In the rows, 128 means zero.
One turn sends every row of this set to another row. A few are shown first. Where does it send the rows asked after them?
fonu: [123 152 166  92 121 137 156 141 115 152  93 134 161 122 138 144 120 124
 108 137 103  85 142 124 156 125 111 127]
lol: [103 134 103 105 111 126 133 129 117 141 150 119 109 132 133  91 191 160
 103 135 146 115 163 149 117 174 149 147]
zavo: [115 162 164 161 146 116 145 102 143 139 123  94  93 137 139 144 171 129
  84 113 126 100 148 152 144 116 107 147]
mokid: [115 161 149 162 140 110 171  97 153 151 127  78 111 135 125 115 158 119
  97 120 153 136 145 169 121 125 127 127]
Togof: [119 152 140 180 144 111 175 109 164 134 123  70 108 127 141 100 145 131
 119 132 133 135 120 162 129 106 121 134]
nalur: [113 167 159 165 153 114 159 100 138 154 123  88  96 146 127 140 171 120
  87 134 127 117 147 152 142 122 116 136]
bitol: [102 165 133 105 125 124  77 103 139  98 109 138 127 126 128  92 159 168
 121 121 128 164 150 153 139 148 133 136]
zelok: [124 152 161  83 109 133 168 132 123 157 100 128 174 116 128 129 116 117
 108 120 137 101 152 144 134 137 123 114]
Nire: [136 103 135 107 132  92 116 141 124 173 144 146 137 130  90 128  85 112
 128 110 137 138 108  95 131 152 128 136]
lir: [125  98 131 100 139  95 106 143 113 173 147 145 127 135 102 135  88 112
 132 126 125 133 114  88 136 145 125 148]
lig: [118 159 158 157 131 113 157  95 156 142 128  84 107 128 132 123 163 125
  91  98 157 119 153 171 121 124 118 134]
Rofud: [108 121  94 130 123 129 130 148 126 116 142 112 100 125 158  81 175 177
 131 156 107 104 127 130 139 144 135 164]
rade: [102 159 128 113 125 124  79 109 144  89 107 134 128 122 135  84 151 173
 132 125 123 165 138 152 141 141 132 139]
lotet: [121 148 146 173 132 113 164 106 170 122 123  72 109 116 147 102 146 136
 116 105 146 121 129 169 124 106 116 139]
tuni: [109 121  89 120 108 125 142 139 135 122 147 106 115 118 147  64 172 171
 129 139 142 122 139 151 115 156 149 150]
lat: [127 140 153 107 119 136 165 150 131 134  91 121 167 109 152 119 102 134
 134 141  98  92 119 125 154 109 111 130]
rumek: [129  91 122 104 130  93 117 144 126 166 147 135 136 126 105 114  78 115
 145 120 139 145 106  97 125 140 130 143]
Faraz: [136 103 137 109 137  93 111 144 120 171 141 148 132 132  94 135  87 114
 128 116 124 131 104  86 141 147 123 142]
vifib: [119 149 154 178 145 116 151 114 158 121 119  82  96 125 155 124 154 140
 109 121 113 103 123 148 147  96 105 152]
firo: [128  92 126 107 138  94 111 148 121 164 146 138 130 129 109 123  80 118
 145 128 121 136 102  88 137 135 124 150]
loboz: [137 100 132 116 136  93 115 148 127 164 141 143 135 127 100 124  79 120
 139 117 121 134  95  87 140 142 123 143]
kes: [147 141 115 156 137 137  94 136  63 156 150 126 149  99 138 138 155 148
  93 115 111 154 149 113 129 123 130 145]
Lide: [100 166 135 107 130 125  71 106 133  97 108 142 121 130 130 101 162 169
 118 128 115 157 148 145 148 146 129 141]
voraf: [128 140 148  98 105 132 175 142 139 139  96 116 180 103 142 104  99 128
 132 124 132 108 129 146 132 120 123 116]
dizet: [102 133 109 114 126 129 121 138 109 134 145 125  95 137 142 107 194 166
 104 153 111  96 152 129 141 160 136 162]
Zub: [149 139 109 152 126 133 104 131  72 159 154 119 160  93 132 121 150 145
  97 103 136 169 153 126 110 129 138 134]
bavof: [150 132 106 168 136 136  99 145  75 142 148 117 150  90 149 120 142 158
 113 121 103 157 130 110 131 108 126 148]
Pazod: [127  98 129  95 132  93 112 139 117 176 148 141 134 132  97 127  86 110
 132 117 142 142 118  98 125 149 129 142]
susuz: [138  99 130 112 131  92 120 145 131 166 143 141 140 125  96 117  78 116
 138 111 136 140  98  95 131 146 128 137]
som: [101 161 132 115 130 126  73 110 139  89 106 138 121 125 136  93 155 174
 128 131 110 157 137 143 151 137 127 143]
Pav: [116 156 150 182 157 115 162 112 150 136 119  81  95 138 143 124 156 133
 109 144 107 117 122 144 151 103 110 145]
fim: [152 130 100 164 125 133 108 140  83 143 152 112 162  84 144 103 137 154
 116 109 127 170 134 126 112 116 136 138]

Zub goes to kes
nalur goes to Pav
Where do these go?
tuni goes to lol
susuz goes to Nire
bitol goes to Lide
zelok goes to fonu
lir goes to firo
vifib goes to lotet

One turn sends every row of this set to another row. A few are shown first. Where does it send the rows asked after them?
Mune: [ 68 117 140 113 133 145 122 108 120 118 143  97  89 163 158  94]
masek: [111 155 116 128  71 139 100 141 128 126 132 104 138 124 207 124]
verav: [120 121 113 179 106 157  85 167 131 140 176  91 104 133 144 117]
tigo: [ 99 162 122 150 100 148 100 152 136 120 122 111 138 133 202 139]
Ruma: [139 134  89 121 141 138 123 169 162 112 105 102 130 148 160  64]
ren: [162 151 126  97 135 163 147 118 123 127 143  90  88 123 160 122]
vumi: [106 168 143 115  94 141  87 137 123 116 128 106 120 118 192 105]
Fenaf: [136 123 110 166 117 170  87 149 131 158 184  86 125 141 133 122]
pibol: [ 70 106 132 123 148 131 120 114 135 137 140 123  89 160 150 105]
fidu: [ 75 108 117 129 132 123 138 102 127 129 146 111  92 169 155  85]
vun: [159 131 114  95 148 154 138 124 104 137 143  83 104 112 145 120]
Silav: [151 151 119 108 150 173 145 115 135 144 153  90 101 123 122 125]
sinib: [ 78 118 135 113 138 128 152 105 130 131 164 113 110 160 160  86]
Sogul: [148 125 113 169 107 155  88 156 149 133 186  78 121 133 139 117]
gebu: [101 146  81 133  82 126 128 121 160 158 125  91 149 169 134 125]
reroz: [163 128  81 125 149 154 116 154 148 124 107 111 129 160 170  79]
fer: [106 140 100 138  96 121 157 123 162 173 142  63 115 161 136 110]
biti: [101 158 132 149  95 142 103 147 114 111 125 103 144 127 200 126]
Guvi: [159 148 108  91 147 146 135 124  95 132 144 102 104 125 150 118]
mis: [147 140  75 123 129 140 116 138 159 110 109  91 149 165 174  74]
nuni: [ 73 106 142 112 126 133 122 102 117 135 163 113 105 163 157  97]
Sinik: [144 130  93 109 137 152 125 151 158 108  98 101 144 175 166  86]
falu: [166 142 103 110 134 144 111 164 149 125 104 104 135 178 176  90]
zeve: [120 119 103 162 103 147  89 162 147 131 187  81 113 132 140 142]
vige: [109 137  95 135  86 145 165 118 151 168 140  84 132 170 133 135]
neni: [139 129 107 179 113 134  83 157 130 141 179 105 118 142 127 111]
Voz: [113 133 101 149  98 121 148 112 161 171 126  66 128 172 141 122]

Mune goes to mis
ren goes to masek
falu goes to zeve
Where do these go?
Voz goes to vun
tigo goes to fer
Silav goes to vumi
Sinik goes to Sogul
reroz goes to verav
pibol goes to Ruma

One turn sends every row of this set to another row. A few are shown first. Where does it send the rows asked after them?
nafup: [127 156 131 124  99 149 140 116 108  69 123 157 142 145 159 144 159  89
  89 124 109]
Gisi: [143 107 165 137 120 107 151 139  98  98  84 184 139 120 119 118 136 131
 141 133  83]
bosa: [141  97 164 126 131 112 122 123 103 128 108 188 124 101 128 133 127 118
 112 109  94]
visal: [143 156 154 108 114 145 137 165 128 119  74 155 113 131  89 138  91 156
 131 112 117]
binas: [136 170 130 133 155  92 115 105  82  74 118 160 137 124 123  96 157 130
 131 133 178]
Mubir: [150 195 106 120 128 144 138 156  97 110 132 133 124 101 108 113 119 155
 151 131 162]
sen: [137 149 155 102 126 137 128 150 120 107 106 152 119 131  80 154  68 144
 119 121 133]
lede: [140 170 149 121 144  91 133 125  81  80 136 141 132 109 158  90 147 110
 106 144 150]
zugi: [126 158 145 152  98 138 138 144 101  69 108 185 134 148 148 118 181 118
 113 129  88]
rim: [140 120 182 135 177 107 122 118 110  94  92 164 128 137  90 124 159 138
 139 140 143]
Big: [149 107 184 123 157 139 108 137 128  84  87 144 136 117 122 112 161 153
 118 158 120]
lom: [149 156 171 122 158 120 118 126  76  87 122 126 160 112 141 104 156 123
 146 133 160]
Sori: [171 192 126 122 107 184 129 148 138  85 117 154  84 144  90 121 154 128
 115 106 131]
Tini: [138 196 149 103 131 160 102 129 119  85  96 131 115 139  79 112 146 178
  99 127 149]
mifil: [146 129 136 138 115 142 117 117 134  53 157 185  99 168 130 139 163 135
 105 106 120]
fipe: [164 195 160 125 111 189 105 146 121  84  99 166 100 135  80 115 160 119
 115 108 131]
kurut: [134 104 145 119 112 133 124 141 103 106  90 173 154 128 135 120 129 134
  89 116  77]
Sano: [154 184 147 110 146 155 130 146 126 106  85 123 108 130  74 110 149 171
 127 133 146]
Muka: [140 191 112 130  97 160 162 179 113 105 106 154 117 125 111 130 118 116
 124 136 112]
keriv: [154 189 106 111 102 156 139 146  91  92 146 134 132  87 115 104 129 163
 136 143 131]
Pusag: [163 150 151 119 108 173 108 152 116 106 150 170 112 113 100 152  98 150
 152  92 129]
zos: [140 103 150 118 119  94 111 121  96  82 159 155 106 121 133 109 108 136
 108  87 128]
Padu: [149 117 128 130 115 154  99 101 135  42 139 156  94 131 117 128 153  99
 102 115 150]
Fuvoz: [157 115 128 124 129 116  94 114  80  81 143 154 129 110 116  92 121 113
 130  82 159]
Voto: [123 125 164 140 117 145  97 110 125  59 138 146  81 138 123 124 186 133
  97 112 127]
fonom: [166 168 126 114 106 156 110 145 125 102 133 162  93 122 101 132  96 152
 146  79 154]
tisuv: [159 129 107 122 116  96 122  97 105  63 157 181 114 125 134 109 118 138
 127 104 148]
sabu: [145 132 189 127 171 122  97 118 129  92  98 164 105 122 119 112 173 124
  92 146 140]
Meted: [120 157 142 140 100 129 145 119  84  91 124 155 127 104 161 127 181 101
 115 132  98]
lub: [153 188 120 117 106 150 162 161  98  94 105 151 123 100  94 110 114  99
 120 155 115]

keriv goes to Pusag
kurut goes to Big
Mubir goes to fonom
Where do these go?
lede goes to zos
rim goes to binas

One turn sends every row of this set to another row. A few are shown first. Where does it send the rows asked after them?
Revi: [123 165  79 174 139 103 141 154 141 145 160  99 102 120 127 162 146 181
 155 129 171 136 155  93 119 160]
muta: [113 104 116 176  99 158 132 158 156 140 179 145 126 146  95 157 164 152
 145 109 165 175 108 138 167 150]
Rinul: [114 158 113 125 111 109 102 119 111 149 151 149  85 144 166 125 122 140
 167 107 157 121 119 150 163 149]
ton: [114 105 138 172 109 168 138 147 172 158 172 126 123 141 109 157 169 139
 130 108 169 178 116 119 172 165]
dev: [ 93 157 108 135  82 158 117 143 122 150 163 156 119 153 123 142 169 128
 163 111 149 152 145 108 159 165]
Vak: [114 109 129 187 125 123 130 116 139 141 122 124 124 161 105 147  95 123
 138 116 142  85 150 176 139 167]
gata: [120 186 139 120 123 104 130 140 121 123 194  90 101 132 153 126 142 101
 121 125 147 136 170 125 177 151]
Tesoz: [127 138 121 173 125 160 143 113 113  99 152 147 124 168 117 149 143 148
 144  81 178 164 130 104 161 165]
tusil: [109 136 126 143 119  77  99 148 150 166 186  81  95 101 128 134 157 128
 106 142 144 100 132 161 159 148]
fani: [122 176 147 107 122 116 113 156 112 140 193  91 106 128 153 134 141 110
 123 128 153 134 168 145 173 148]
Makug: [144 168 139 161 112  99 130 148 141 128 191 121 105 167 121 103 113 148
 107 129 179 100 121  79 159 171]
pori: [133 116 153 164 136  89 106 151 143 107 141 119 111 188  98 145  89 149
 112 113 168 105 119 120 157 189]
nese: [104 166 119 133  79 137 120 148 116 129 181 157 113 157 131 156 169 124
 170 124 145 141 147 126 142 157]
buvum: [121 115 135 190 132 128 140 142 151 116 187  78 135 125  80 158 180 136
  84 115 165 143 143 115 157 164]
kuvi: [ 92 141 109 179 111 106 184 136 142 131 150 103 107 133 147 122 142 167
 146 133 151  93 176 145 119 176]
lufop: [116 133 149 140 149 136 127 163 163 155 198  74 113 123 141 146 147 125
  90 124 154 160 119 145 187 150]
vom: [135 120 148 152 142 148 111 149 149 141 187  80 109 116 132 133 142 128
  89 110 174 164 116 130 195 138]
pelik: [ 99 119  95 175 126 103 162 129 127 135 138  86 124 132 132 122 137 175
 146 124 146 100 183 157 116 156]
dato: [119 125 120 152 136  70 139 163 131 101 158  83 111 158 126 120 131 202
 121 122 173 120 151 100 134 177]
gume: [115  90 121 159 109 150 123 135 151 164 177 137 134 151 107 151 152 154
 132 106 173 179  98 129 172 153]
gib: [118 128 126 140 136  81 130 158 138 114 144  74 109 163 118 125 126 185
 114 109 188 114 159  80 163 183]
Pela: [ 94 128 112 162 119  99 172 126 143 135 144  72 112 140 147 134 156 172
 148 126 152  92 181 130 121 162]
Romor: [ 99 124 109 192 134 122 150 119 142 158 141 126 128 166  97 163  90 135
 144 122 139  99 128 170 137 168]
bekin: [ 99 139 116 171 125  90 175 124 128 129 152  89 100 128 140 120 141 173
 157 137 146  87 174 134 126 166]
tanen: [ 92 115 110 186 122 129 148 116 151 142 134 118 119 164 122 157 108 128
 143 121 128  74 131 170 136 155]
Lupon: [108 185 140 128 117 123 111 163 116 128 179  99 106 122 161 142 163 111
 113 119 134 124 170 137 163 155]
num: [105 175 101 145  73 134 129 131 123 134 179 150 105 151 116 160 172 133
 158 139 137 132 145 120 141 158]
vuf: [ 99 136 109 167 100  89 168 108 139 125 162  77 104 132 143 128 159 163
 137 128 141  96 178 139 126 159]
neb: [127 116 127 167 158 115  97 146 136 121 134 124 114 171  89 153  93 144
 121  94 187 104 102 121 173 171]
Fal: [143 125 146 140 153 144 113 154 156 144 183  73 124 130 142 129 147 134
  90 104 169 163 136 138 183 137]
lotu: [129 115 150 149 166 129 128 159 155 146 177  83 111 120 123 124 137 123
 110 105 184 159 120 144 206 141]
pev: [124 137 138 155 145  73 130 157 145 105 143  73  92 158 109 108 137 183
 117 121 181 112 158 101 161 179]
zopom: [110 126 104 186 112 135 135 105 138 149 143 131 112 154 114 159 111 141
 141 127 139  73 119 172 135 151]
sebab: [117 126 133 147 145  69 131 150 137  96 153  69 107 148 119 121 141 165
 118  96 187 128 161  88 166 179]
poz: [107 118  98 184 129 122 154 106 139 137 136 130 121 155 105 152  96 127
 154 128 141  87 131 160 129 162]
lize: [107 112 159 150 129 121 134 109 144 117 147 117 105 171  95 103 125 101
 112 122 149 103 117 161 195 167]
sulup: [ 92 167 107 138  86 125 122 131 117 146 180 156 116 143 129 161 187 127
 160 111 142 139 139 132 151 162]
momun: [112 182 132 119 128 117 110 149 117 132 196 102 100 116 162 143 161 113
 107 125 159 132 164 130 172 155]
fud: [115 104 122 172 100 156 123 132 150 156 170 135 125 142  99 151 168 142
 143  96 158 171  91 132 175 145]
rusi: [ 80 150 116 147  72 128 121 144 111 148 174 164 115 142 126 163 168 130
 155 121 137 140 131 127 152 170]
mani: [129 110 134 148 156 106  96 145 146 123 134  99 117 187  76 139  88 144
 121 114 161 117 119 118 167 174]
Fogan: [ 86 108  99 162 154 124 145 115 143 134 115  95 102 124 101 163 157 135
 160 121 140 139 150 175 156 155]
Kiz: [132 116 120 167 149 105 109 139 156 113 127 113 112 185  73 141  92 137
 114 112 176 112 115 128 163 174]
kuvu: [116 116 124 164 140 111 106 147 146 121 134 120 116 186  93 148  79 142
 111 104 164  96 109 120 179 176]
Moga: [121 128 134 135 135  88 130 163 147  96 143  76  97 155 126  98 138 176
 122 124 174 111 166  94 148 182]
didi: [132 114 145 150 142 137 124 166 153 152 190  79 119 115 117 136 137 138
  98 113 172 168 129 156 200 141]
betaz: [114 104 111 173 114 159 128 148 156 156 162 142 115 138  85 158 168 155
 146 120 175 157  94 139 170 149]
Fav: [ 96 185 119 104 123 125 108 157 114 147 189 106 108 136 155 130 146 114
 123 126 133 134 146 134 174 150]

zopom goes to lotu
momun goes to poz
Where do these go?
Tesoz goes to Makug
Romor goes to Fal
ton goes to dato
muta goes to gib

